These are runs of 6 systems, one row a step. Runs of the same system follow the same rule from any start.
trace 1, fol, 8 rows:
26 34 1 -41 41 -7 11 21 -4 6 -8 -5 -14 17 20 47 0 8 -9 -47 14 -4 41 6 -39 41
23 -19 29 -11 21 30 2 -63 -2 18 -1 17 23 3 50 35 15 8 -16 -6 50 -8 -5 21 11 -24
-5 -32 -4 60 -34 -4 -15 -32 20 -38 24 38 43 -10 -10 -8 0 9 2 38 5 3 -41 -18 8 -19
-23 6 -30 -4 -24 -17 -19 25 -38 -11 12 1 -15 -2 -52 -47 -22 2 23 21 -52 15 -5 -7 33 -9
-7 10 15 -29 33 -15 31 55 3 2 -17 -58 -36 -7 -14 -29 -3 15 -19 -24 -29 -14 27 8 -19 16
3 33 30 -29 32 20 -8 8 8 19 -11 11 -8 11 24 51 6 -3 -21 -19 64 -11 25 13 -48 17
24 -17 15 33 -29 23 5 -68 -4 32 5 37 35 0 21 33 25 12 -5 -13 31 16 -11 0 23 -3
0 -39 -21 34 -32 -26 3 -7 -6 -34 35 24 34 24 1 -19 -25 9 12 36 -36 -4 -41 -11 22 -24
trace 2, Rus (8 x 26):
22 30 -58 7 10 -6 -18 -4 17 -14 -21 0 -10 -17 -10 32 18 -27 33 -47 -18 32 32 -8 -15 47
43 -17 3 -31 3 -7 21 -29 -28 17 -8 -36 -10 -13 52 -13 -12 41 3 4 -1 -53 5 -7 35 8
-39 -18 28 21 0 25 -20 -2 47 -9 -12 -12 1 -18 10 -19 7 -37 -9 47 37 -15 -28 6 -11 -48
9 19 -46 54 -43 -7 -16 -5 22 -5 -8 22 8 -15 -29 23 21 -21 31 -20 -19 34 8 -30 -8 42
34 -6 -11 -30 -24 -15 35 5 -41 46 -7 -33 -24 27 45 0 -22 11 18 -1 -28 -31 10 -9 33 12
-20 -26 24 5 38 3 12 18 62 -30 -11 -33 1 4 35 -9 1 -37 -20 20 15 -21 -19 20 -31 -38
16 27 -47 22 1 3 -46 -22 28 -31 -10 27 9 -26 -5 40 13 -20 29 -17 21 14 14 -19 -24 37
37 -15 -10 -14 -26 6 16 -47 -43 45 -12 -25 -10 -12 28 -13 3 23 18 -6 -16 -17 8 -6 62 3
trace 3, fot, 8 rows:
2 -4 5 25 -25 26 -44 -57 6 -4 6 39 27 -21 15 17 5 -2 10 34 56 -13 -23 -12 13 -16
-22 -23 6 28 -53 12 9 -11 -12 34 -8 -21 -8 -10 -17 -46 6 -14 12 35 -27 10 -25 -4 53 -39
-5 3 -11 12 -27 -42 31 68 3 -5 3 -30 -21 19 -17 -25 -22 7 6 12 -52 -17 1 -26 -13 28
17 37 -3 -55 40 -6 9 33 -10 16 -19 -23 -31 18 23 34 -7 -7 -2 -35 9 -15 41 10 -32 33
31 -10 10 12 35 15 -3 -48 42 -18 -9 10 28 -15 42 45 24 -1 -14 -26 45 -5 5 10 -25 7
-10 -17 -13 23 -27 21 -36 -49 4 -3 8 37 25 4 17 10 -1 -33 23 39 22 10 -33 5 24 -42
-18 -20 -26 27 -35 -9 4 4 -2 -1 -8 -32 -12 -20 -33 -59 1 -11 22 21 -59 10 -13 -11 47 -19
-5 20 -4 -19 -4 -32 6 71 -7 -12 -4 -34 -33 1 -13 -25 -28 23 2 16 -20 -42 14 -24 -24 30
trace 4, zeg, 8 rows:
24 -3 -13 44 -74 -2 21 -13 -6 53 -3 19 10 24 17 33 11 -9 19 0 -7 6 -5 -31 16 26
19 -25 -29 -26 2 -18 32 -4 -25 16 7 -13 -4 51 52 11 -19 -33 21 -3 -47 6 -8 20 25 -27
-13 6 -37 -16 54 -10 -13 27 43 -46 -10 -15 -9 16 21 18 -5 -61 16 -10 -18 15 4 25 -39 -9
22 27 -31 -14 26 14 -47 -25 22 -23 -29 -13 -15 -53 17 14 7 -7 26 -7 37 -25 24 -13 -12 32
3 -23 23 15 -24 18 -4 -28 19 17 -24 -37 -9 -42 25 -35 7 10 -3 39 28 -47 -16 -15 30 -19
-35 5 18 30 -67 9 1 30 4 42 -3 8 -11 24 -7 -4 -7 -35 8 48 13 -4 -24 -17 1 -22
16 17 -38 10 -43 -14 26 19 -14 44 -13 -3 -17 34 4 29 6 -32 30 -27 -41 30 21 -12 8 31
38 -16 -23 -32 43 -23 33 1 8 -14 -3 -26 -3 35 71 28 -13 -15 6 -23 -22 -21 8 17 -11 4
trace 5, zeg (8 x 26):
-24 4 59 -2 -24 41 17 -1 -7 72 -23 -13 -18 0 -5 -8 24 -9 -25 9 37 4 3 12 13 -28
10 -15 -6 66 -53 -10 27 -4 24 15 12 34 31 34 3 38 16 -15 2 -6 -11 28 -16 -19 -12 14
27 -1 -47 -45 10 -13 -3 -23 -51 4 14 14 0 38 33 18 -25 -14 33 -9 -36 12 6 15 33 -9
-10 -17 -23 -13 66 -17 4 22 43 -61 -9 -42 -8 -9 10 -22 -2 -30 2 -12 -38 7 1 28 -22 -19
-5 41 0 -18 19 14 -56 7 14 -19 -13 9 -14 -38 -4 15 -6 3 8 13 63 -34 17 -15 -35 26
5 -14 29 28 -35 27 8 -39 1 45 -29 -32 -8 -51 -5 -29 31 22 -6 4 17 -15 0 -13 40 -2
-14 -21 24 35 -62 -12 24 25 -1 23 21 20 14 44 10 2 -18 -5 -6 47 -1 -15 -35 -18 0 -18
-5 22 -33 -20 -13 0 10 18 -32 36 -1 13 -18 42 -15 24 0 -42 26 -30 -39 54 19 15 9 1
trace 6, Rus:
-8 -46 9 6 21 -14 33 -10 -9 -23 30 8 31 28 -13 -24 -2 8 -17 -5 -49 35 -24 30 23 -42
-26 26 -30 -37 35 -19 -40 40 -20 -52 19 17 -11 11 -35 -13 -34 -8 15 15 -17 10 6 10 -20 -5
3 24 20 -28 33 10 5 3 -23 12 -14 -22 -22 -35 -43 -17 19 40 -18 -45 -3 14 39 11 2 23
-2 -6 62 3 -11 2 2 0 -20 5 25 24 19 -5 -10 -8 -12 69 -38 26 47 -39 -14 -13 -8 2
-38 9 32 18 -24 28 -3 -2 -13 36 12 49 14 27 -38 15 14 -23 -11 4 21 52 -11 20 -2 -32
12 -11 -22 13 -2 -37 30 13 -22 -20 36 26 23 39 -25 3 -9 19 3 -26 -61 39 -2 2 4 14
-13 16 3 -77 54 -7 -4 32 -41 -10 11 -9 -25 29 9 -10 -34 1 0 4 -8 -10 12 31 -8 -21
-12 2 32 -3 60 10 -10 -6 24 -41 -1 -4 9 -41 -36 -18 24 29 -37 -26 20 15 11 22 -24 -2
trace 7, fol, 8 rows:
-17 -5 1 -7 -23 -9 1 7 -56 10 39 44 17 40 -38 -16 -21 17 2 14 -30 31 -15 8 26 -22
-10 -21 19 -9 44 -18 39 27 -3 -29 14 -22 6 5 -37 -35 6 29 -30 -31 -50 24 5 26 -4 -9
-1 33 18 -44 60 0 -23 17 -16 -32 15 22 0 0 -13 21 -11 30 -20 -20 34 -5 23 17 -44 15
13 -5 48 -4 6 30 -3 -52 -26 26 3 18 16 -28 -9 0 21 56 -28 -16 43 -2 7 7 22 -2
-5 -21 36 35 -38 -16 9 4 -14 -8 41 40 36 18 -18 -8 -17 53 -23 35 12 -18 -30 -18 -1 -4
-38 1 19 -6 -8 0 5 27 -39 13 24 23 1 26 -61 -29 -6 5 -10 5 -30 45 -7 20 15 -32
9 2 11 -10 41 -25 39 30 -4 -22 12 -9 2 9 -31 -3 8 40 -28 -49 -37 21 22 12 -26 28
9 15 30 -58 59 13 -15 -17 -33 -9 18 27 6 12 18 26 -12 33 -22 -15 45 -11 14 28 -20 -6
trace 8, logoz, 8 rows:
-12 13 6 -39 -10 -19 30 48 -55 37 16 2 -20 55 -13 -3 -25 7 1 -6 -36 13 10 9 5 -1
14 -13 10 4 61 -9 34 3 37 -28 -1 -13 14 3 5 22 25 4 -28 -55 -14 27 16 25 -38 12
20 9 -21 -40 35 -3 -44 -33 -29 -41 25 41 18 5 30 25 -29 21 15 10 31 -21 -1 7 -4 1
-18 -18 12 8 4 37 -20 -52 -5 11 -10 0 6 -37 -25 -34 24 -10 -1 3 4 33 -10 25 46 -48
-37 9 34 30 -34 -8 -14 43 3 -14 21 17 7 -7 -52 -28 -15 30 -20 42 18 -16 -19 -24 -22 4
-5 33 10 -35 -6 3 24 34 -47 57 -9 -13 -36 19 -30 2 4 8 0 -34 -18 24 36 5 6 22
34 -24 34 9 34 -13 47 -7 23 -12 6 -7 25 10 30 24 11 39 -40 -34 9 -14 5 7 -31 18
3 5 -13 -40 26 10 -29 -28 -34 -7 24 48 16 41 35 39 -24 -19 16 8 23 11 -10 27 1 -28
trace 9, nesar, 8 rows:
32 -49 -11 2 14 -28 43 -8 14 -21 4 -38 11 18 61 -10 -14 7 0 4 -40 -32 -17 5 17 -13
-28 12 -4 -38 67 9 -35 19 26 -51 -11 -21 -20 -22 -2 -20 -8 -26 0 10 14 -7 5 29 -28 -26
12 21 -15 28 -20 14 -21 -24 8 10 -29 -14 -11 -59 -41 -9 37 13 11 -32 -1 17 27 -22 14 39
20 -4 31 5 -44 -2 9 -1 -15 30 1 -4 -3 1 36 4 -16 40 -7 37 38 -65 -12 -33 4 16
-43 5 13 -4 -13 17 2 35 14 29 -10 -5 -19 34 7 4 -4 -70 4 30 8 14 -13 19 -12 -41
18 7 -51 38 -4 -32 11 16 35 -34 1 10 12 13 -9 33 14 -25 21 -34 -42 35 8 -12 -29 41
49 -17 -22 -45 36 -12 11 -33 -19 -9 -5 -26 -5 1 67 10 -17 16 13 -13 -8 -37 9 7 19 7
-30 -19 35 3 41 24 -9 -7 45 -25 -19 -35 -4 -40 -3 -37 17 -13 -25 14 24 -12 -12 24 -9 -42
trace 10, logoz, 8 rows:
-9 37 -6 -16 20 -2 -17 46 26 -8 -36 -47 -43 -39 -20 -14 7 -11 4 -10 5 -19 31 -12 -30 33
41 17 14 -16 -11 8 5 -20 -6 38 -24 -19 -17 -17 46 26 4 24 0 -7 45 -49 21 -21 -1 35
14 -28 16 24 -35 15 26 -36 6 45 -1 11 18 33 53 29 7 -26 0 17 20 -2 -23 6 20 -29
-13 -17 -36 52 -36 -20 7 10 26 -23 16 30 26 34 -10 12 0 -42 21 10 -41 39 -27 -9 -7 -9
4 2 -59 -8 13 -36 -2 27 -3 -44 2 -27 -15 -10 -24 -31 -15 -5 31 -13 -71 12 10 -5 9 20
7 2 -3 -38 55 -3 -9 13 24 -30 -28 -62 -30 -40 26 -28 -5 1 -2 0 4 -45 17 7 -14 3
2 23 14 -9 -9 33 -36 -21 15 25 -28 -2 -16 -24 36 29 6 -17 8 20 74 -35 8 -12 -13 4
13 -10 6 52 -79 15 9 -33 -4 53 -6 20 14 0 5 15 19 -4 11 13 11 6 -16 -26 31 4
trace 11, fot (8 x 26):
17 22 25 13 -4 17 22 0 32 41 -29 -10 -9 -2 25 46 32 -10 -14 -33 40 -2 23 -6 -32 33
37 -22 -15 21 -26 1 10 -49 3 19 8 30 31 27 59 48 3 -14 15 3 17 -3 -17 -7 11 -1
-3 -39 -35 6 4 -6 4 -19 11 -15 -3 -22 4 13 32 -20 -5 -50 28 19 -46 13 -25 20 36 -48
-13 8 -51 5 10 -27 -25 38 30 -58 -10 -32 -19 -26 -18 -33 -14 -20 27 16 -39 -12 0 -15 -13 13
5 45 0 -39 10 12 -33 15 -10 10 -28 -29 -43 -40 -1 -5 -6 13 9 3 39 -43 31 -17 -13 34
13 -6 53 25 -17 22 17 -19 30 36 -24 -15 4 -19 29 18 24 16 -29 3 58 -32 -1 -13 -13 9
3 -13 1 37 -59 4 21 -9 8 44 2 24 15 45 36 36 2 -39 13 21 7 10 -21 -9 7 -14
21 -23 -57 7 -10 -26 29 -3 -2 -3 -5 -28 -5 22 25 -6 -4 -33 37 -13 -74 20 -3 3 32 -4
trace 12, nesar:
42 10 -9 -20 15 2 33 -17 -11 36 -13 -4 -4 26 38 55 17 -7 1 -56 -1 17 31 10 -6 28
15 -42 22 15 35 11 11 -45 43 -28 5 1 36 1 53 19 11 -3 -22 4 29 -14 -24 21 -10 -33
-22 1 -38 8 8 11 -62 -26 14 -48 2 15 5 -31 -13 -21 -7 -32 31 34 6 8 -20 3 11 -29
4 -1 -25 18 -39 -21 2 16 -13 -7 -10 -35 -19 -34 -36 -51 -5 27 19 11 -48 -12 3 -34 31 25
-5 26 36 -41 5 -7 18 56 -22 31 -6 -28 -37 15 5 -5 -20 28 -18 8 18 -42 19 -7 -23 21
-10 18 29 5 3 27 17 2 19 48 -22 8 -7 17 2 45 33 -37 -17 -32 30 37 18 18 -27 1
35 -18 -25 44 -17 -8 -1 -41 27 -20 14 40 42 16 38 50 8 -11 13 -6 9 8 -16 -12 -10 13
5 -34 -36 -17 13 -9 -12 -25 -6 -31 7 -15 4 8 40 -25 -27 -23 27 35 -29 -17 -25 13 36 -44

Name the system that made each run.
trace 13 (2 x 26):
-39 6 64 3 15 11 27 46 16 18 -4 -15 -10 5 -38 -17 15 7 -46 -3 14 7 4 18 -33 -12
8 20 12 16 0 -9 -2 9 -6 -11 27 59 28 25 -17 50 1 29 -17 -21 28 18 7 -10 -45 36
 -> Rus
trace 14 (2 x 26):
15 -10 -50 -9 15 -28 -21 -2 1 -56 28 28 23 34 38 22 -37 -18 32 21 -17 -12 -19 -3 -12 -6
-2 8 -28 -41 44 17 -17 -19 -7 0 -29 -38 -32 -30 -1 -22 13 -33 23 -25 -23 23 23 29 28 -18
 -> Rus
trace 15:
44 -21 -22 -7 35 -6 16 -30 32 -15 -30 -52 -7 -30 57 4 14 -4 8 -25 -11 -28 13 3 6 15
-11 -1 -12 9 0 9 -36 -2 44 -29 -7 5 3 -4 43 17 -15 -40 17 47 45 -38 -23 -10 -28 -14
 -> fot
trace 16:
12 2 -38 3 -12 -21 -25 3 -1 -31 28 47 22 40 34 38 -35 -17 26 31 9 -14 -19 -14 -20 5
2 -15 -43 7 6 7 -6 -30 1 -2 -19 -22 -6 -25 -20 -25 21 -33 26 -23 -53 46 4 16 45 -19
 -> logoz
trace 17:
-16 23 -26 -34 8 18 -53 -12 -20 -2 10 43 -2 24 18 29 -24 -45 32 25 31 10 -8 14 -4 -25
14 -32 -9 45 -13 4 22 -35 25 -2 -20 -38 7 -47 -16 -31 37 10 0 -24 -40 14 0 -5 35 3
 -> fol
trace 18:
-8 -31 22 59 -44 3 51 9 44 34 -13 -16 10 18 11 2 26 -30 -14 4 -14 13 -21 -4 -1 -14
7 14 -45 -18 20 -23 -26 23 14 -47 15 29 8 36 31 41 -33 -32 26 12 3 -13 -3 -5 -40 11
 -> nesar
trace 19 (2 x 26):
-7 18 19 -12 -4 14 -19 -16 -41 16 32 73 25 34 -19 39 -5 13 -7 -2 36 31 -4 12 -9 -8
-1 -25 2 -10 17 -7 23 -16 -38 -2 28 20 22 26 -27 -15 3 15 -11 -22 -47 48 -5 31 35 -30
 -> Rus
trace 20 (2 x 26):
-3 -8 -30 32 -17 -30 -7 20 14 -49 7 -19 0 -34 -44 -48 -6 25 13 14 -49 -7 -7 -28 6 21
-13 42 20 -61 12 4 -18 42 -37 22 -9 -18 -43 -2 -6 -13 -29 16 -1 16 29 -37 24 -3 -12 13
 -> fot
trace 21, 2 rows:
12 12 7 -5 -36 3 41 9 -35 77 -22 -26 -29 11 -8 3 18 2 2 -31 -26 18 26 -4 25 21
23 -31 17 22 14 -28 50 17 36 -21 15 -5 25 37 45 26 -4 11 -26 -9 -8 -22 -11 -1 -36 8
 -> logoz
trace 22, 2 rows:
-18 -22 -1 53 -44 8 -22 -19 34 -12 6 19 24 -5 9 -7 0 -29 11 54 20 -7 -43 -17 6 -30
-22 19 -38 22 -56 -14 -6 39 -14 17 -7 -7 -25 6 -43 -24 -7 -27 34 15 -49 23 0 -21 15 12
 -> logoz
trace 23, 2 rows:
-12 -20 9 14 -21 4 -5 1 27 0 -22 -50 -20 -34 18 -48 -5 -11 7 48 3 -44 -20 -14 21 -22
-21 29 0 14 -45 7 -7 44 23 36 -28 -17 -34 6 3 13 3 -47 16 24 18 -13 6 -23 -26 16
 -> logoz
trace 24 (2 x 26):
-12 4 -4 -26 28 2 -13 -4 -39 -13 6 -8 -8 -32 -63 -48 3 33 -3 -18 -31 26 15 16 33 -7
-18 10 50 -5 16 -8 -3 33 -9 -23 24 14 7 -7 -41 -20 -14 61 -41 12 26 -24 -1 -4 -33 9
 -> fot
trace 25:
-14 7 -2 30 2 9 -33 -11 27 -41 -11 -11 0 -69 -54 -38 19 22 -5 2 5 2 1 -17 -1 13
2 30 15 6 -71 7 -8 11 -41 57 -8 9 -22 -11 -26 -7 -6 30 8 19 20 -20 11 -39 19 30
 -> Rus
trace 26, 2 rows:
-10 12 9 -23 50 0 6 14 -10 -13 -1 -13 -8 -21 -58 -23 18 26 -19 -46 -22 36 29 23 -5 9
21 16 40 -4 -1 17 -6 -38 -34 21 10 31 16 -20 -15 16 13 65 -26 -22 46 -6 16 -5 3 26
 -> nesar
trace 27 (2 x 26):
-9 -14 10 37 10 8 -30 -38 21 -49 15 29 36 -47 -41 -22 15 31 -16 8 18 10 -17 -5 0 -7
-38 16 25 -11 -39 19 -27 7 -52 29 17 27 -10 1 -47 -32 -16 17 1 39 18 3 -12 -3 26 -25
 -> fot
trace 28:
-28 -17 33 8 19 -4 49 41 18 9 -1 -20 -4 30 -21 -12 16 -18 -32 -23 -34 39 -2 34 -18 -30
17 23 -24 -16 48 -11 -10 5 5 -35 12 33 13 17 -4 49 2 0 0 -48 3 30 24 13 -43 33
 -> fol
